The rows of D fall into several groups, and each row is roughly a mix of its group's hidden directions.
D, 83 rows:
[[-30  20  26 -35 -10 -26  22  14  -3  12  19]
 [  3 -18  17  24 -12 -11 -43 -15  20 -34  -4]
 [-50  -9  28  -4  15 -10   7  -2  -2  -2  36]
 [-17   1 -44 -10  23  10   6   6  46   0   1]
 [ -6 -23  25 -18 -26  14  14 -14  22 -35 -24]
 [ -4  -6 -16 -31   9   0  20  10 -19  51  16]
 [-31   9  -3 -48   4   1 -36   9 -10 -10  10]
 [ 22  26 -28  13  -3  34 -12 -39 -11   4  -6]
 [ 23 -42 -33   1  29   5   3  14  19  17  -8]
 [-31  39  34  -2 -29 -13  -3 -12 -12  -9   5]
 [-21 -10 -38  -3  22   8   9  17  45  10  -8]
 [ -6  36 -18 -17  11  18  41  21 -12  22   2]
 [-32 -10  33 -21  -6 -33  18  28   2  -5  14]
 [ 17 -33 -42   0  21  26   6 -10  22  13  -9]
 [ 11 -56  13  -8 -12 -16 -23 -25   3   1  -9]
 [ 46 -28 -12  12 -10  14  32   0  24  -9  -1]
 [-26 -21 -10 -13  13   1 -49   7 -10 -31  -3]
 [ 18  17 -32   9   1  37 -24 -34 -13  -7  -8]
 [  3 -31  18  25  -4 -22 -35 -26   1 -28   4]
 [ 10 -40  18  16  -9 -22 -38 -22   9 -16  -4]
 [ 17  25  16  -2 -16   6  51   8   7  31   5]
 [ 21  19 -26  16  -2  43 -17 -31 -13  -4 -10]
 [  6  35  -1   9 -13  24   8  11  25 -38 -28]
 [ 31  30  35  15 -18  23   6   2 -28 -11  -4]
 [ 27 -18  19  13 -20  24  41  26  12  -3  -6]
 [ 15 -11 -17 -12  12 -15   5   3 -29  53  17]
 [-36  38  13  14   7  10   6   9   9 -36  20]
 [-10   6  -1 -48 -19  31   9  20 -11 -24  11]
 [-20 -31 -27  17   7  27  17  31  16 -14 -16]
 [ -1 -40   0  14  24 -34 -33  10  18  -3  -6]
 [-17   8  -9 -30   9   9  30  19  -8  46  14]
 [ -8  21  22  22 -13  15  19  33  19  24 -29]
 [ 17   1  -4  18 -12   9 -18 -14  14 -51 -31]
 [-31  22  15  25   8  -6 -35  10  17 -14  30]
 [  1  -4 -16  28   0  40 -20 -13 -24 -32 -16]
 [-18   7  16  16  -6  11 -12  -5  28 -54 -14]
 [-14  -3 -14 -30   9  25 -51  11 -10 -18  -4]
 [-13  11  13  22  -5  11  19  40  26  24 -29]
 [ 18  17  36   0 -22  -7 -11 -22 -43 -12  11]
 [-47  -8  -5  16 -26  31  14 -14  10   2 -22]
 [-28  26 -11 -10  14 -39 -18 -31 -10  15  11]
 [-31  38  15   7   1  19  19  19  26 -27   1]
 [ 15 -56   5 -15 -10 -18 -15 -23  -9  17  -4]
 [ 25   1  -6  54   9  -2  -3 -28   5  19 -15]
 [ 23  -9  31   2   7 -42  -8  27 -10  30  -5]
 [-11  29 -25 -35  10 -14 -27 -29  -2  14  15]
 [-20 -34   3   2  21 -25 -45  12   5 -17  -5]
 [-11  -5 -37 -19  28 -13  -5  16  15 -35  24]
 [ 12  -8   8  -9  24 -45 -10  41  -6 -10  17]
 [-10  37  -1   4 -10  27   9  11  22 -43 -16]
 [ -1 -12   7   7   9 -21   4  24  28  49 -23]
 [ -7  40 -18 -11  12  17  34  27  -3  26   2]
 [ 15   9 -14 -32 -21  51  12   8  -8 -17   4]
 [-16  32   6  12  -6  22   7   5  23 -49 -12]
 [-19 -27  12 -18  17 -41 -30  20  16   0   6]
 [ 20  10  36  -5 -17 -20 -15 -32 -34  12   7]
 [ 18  17 -22 -38   4  35 -33  -1   4  15  -1]
 [ 18   5   8  40 -10 -12  49 -17   5  13   1]
 [-33   8  30 -23  -5 -40  19  12  -1   8  18]
 [ 22 -22  19  17 -18  32  31  30   5 -13 -10]
 [-33  24  -4  10 -17  28  16 -11  33  18 -21]
 [ 41  17  19  15  -7  31   8  12 -28 -24  -1]
 [ 37 -37 -18  -7  -5 -13 -20 -14 -12  28 -16]
 [ 18  20  -9  -5 -24  27   4   4  23 -35 -35]
 [ -8   6  13  43   7 -16 -39  -5  12 -29  11]
 [-25 -17  35   8 -13 -27  36  20  -2 -17   9]
 [-30  -8 -13  15   5  10  18  43  31   4 -20]
 [-25 -20 -30  -2  20  -9   6  25  41  17  -9]
 [ 21   6  13 -26 -10  38   8  40  10  21  -6]
 [-45  38  14   3 -25   9   7   3   2 -26   2]
 [ 25   1 -25   7  -4  55 -15  -6  -9 -16 -15]
 [-43  32   7  20  27   0   4  15   5  -9  26]
 [ 33 -29 -12 -22 -13  -6  -8   0  -3  46 -12]
 [-12 -10  31   9  -8 -36  -2  19   4  42 -18]
 [ 46 -21 -18  25  14  11  -4   6  26  19 -17]
 [ 20   2 -14 -10   7 -13  12   6 -32  51  20]
 [  1  21  44   7 -28  -7  -7  -7 -40 -14   5]
 [-23  -4 -34   0  -1  32  11 -23  36  17 -16]
 [-16 -45  10  21  10 -28 -19  12   6 -29  -4]
 [ 16  10  -8   4 -19  22  -6  -3  24 -42 -39]
 [ -1 -16  10  29  19 -34 -28 -14 -22   7  31]
 [ 41 -14 -10 -12  35 -26 -10  25  -3  -7  19]
 [-17  -1  19  14  -8   9 -10  -6  31 -52 -18]]

Here is one row of each group, with its name. Which group are the others in?
[  1  27 -10  19  24 -16  10   5 -38  20  34] => L
[-24 -37 -32  11  -3  33  12  -8  17   7 -20] => H
[ 43  -8 -35  11  10  28 -20 -10  14   7 -14] => N

[-15 -28  19 -30   3 -23   5  44  16  -7   6] => N
[  4  21 -19 -29   0  23  45  15 -11  21 -11] => L
[-21  21  -8 -23   6 -24 -13  -4  -6 -41  33] => H
[-21  -1  -1  40  -1  17 -13 -19 -31 -34 -12] => N
[-35 -10  26 -20  -7 -36  22  18  -2 -15  18] => N
[-13  21 -26 -33  -1  31 -29 -12 -22 -18   2] => N
[  3  34 -10 -42   4  -8 -12  -9   9  39  12] => N
[ 28 -20 -15 -21  -2  -9   5   5 -16  54  -2] => L
[ 48 -37  -3  -1  19 -11 -10  -7 -13  25  -1] => H
